Each row has a name. Each question is about the rows just above it.

[ -2.5 -91.3  29.2  29.0] = Didu
[ -4.6 -47.0 -17.7  10.5] = zet
[  6.2 -12.3 -62.3  10.9] = fira
[-18.8 -10.0  16.0  11.5] = dasem
[-21.6  52.4  33.2  17.6] = zoze
How many entries does [-18.8 -10.0  16.0] have? -> 3
Does one of the named rows hold [-18.8 -10.1  16.0] side by side, in this order? -> no

[ 30.9  76.4  31.9 -46.7   8.5  77.4 -50.2  76.4  25.1  39.5  20.7  10.9
  88.5 -15.2 -54.0  52.5  23.2] : Zas
[-23.2 -31.8 -18.7  66.9  -2.2 -48.0  69.8 -46.0 -10.9  -0.6  -1.3  -8.2
 -38.7  45.7  77.2 -30.0 -11.5] : dusaf
[-46.8  -5.2  68.3  31.6  72.5 -13.8  23.6 -18.5  65.2 -33.5  53.1  61.9
 -12.4 -62.8  12.7 -36.5  63.3] : Zoreb
[-40.4 -15.0  39.2  44.1  47.9 -27.1  41.1 -28.8  39.1 -23.5  35.4  37.8
 -22.6 -27.1  36.5 -34.7  38.7] : risin
[  7.8  52.7  45.0 -24.8  29.3  51.7 -30.6  49.0  39.2  17.4  31.6  28.2
  59.7 -31.7 -36.8  25.9  36.8] : Lese
[  4.9   2.7 -23.9  32.5 -19.7  -9.3  36.1  -6.4 -19.2  24.5  -8.4 -21.4
   3.8  53.7  44.5   4.5 -19.3] : Nir
Count the entries of [ 30.9  76.4  31.9 -46.7   8.5  77.4 -50.2  76.4  25.1  39.5  20.7  10.9]: -> 12
How many entries does [  7.8  52.7  45.0 -24.8  29.3  51.7 -30.6] have? -> 7

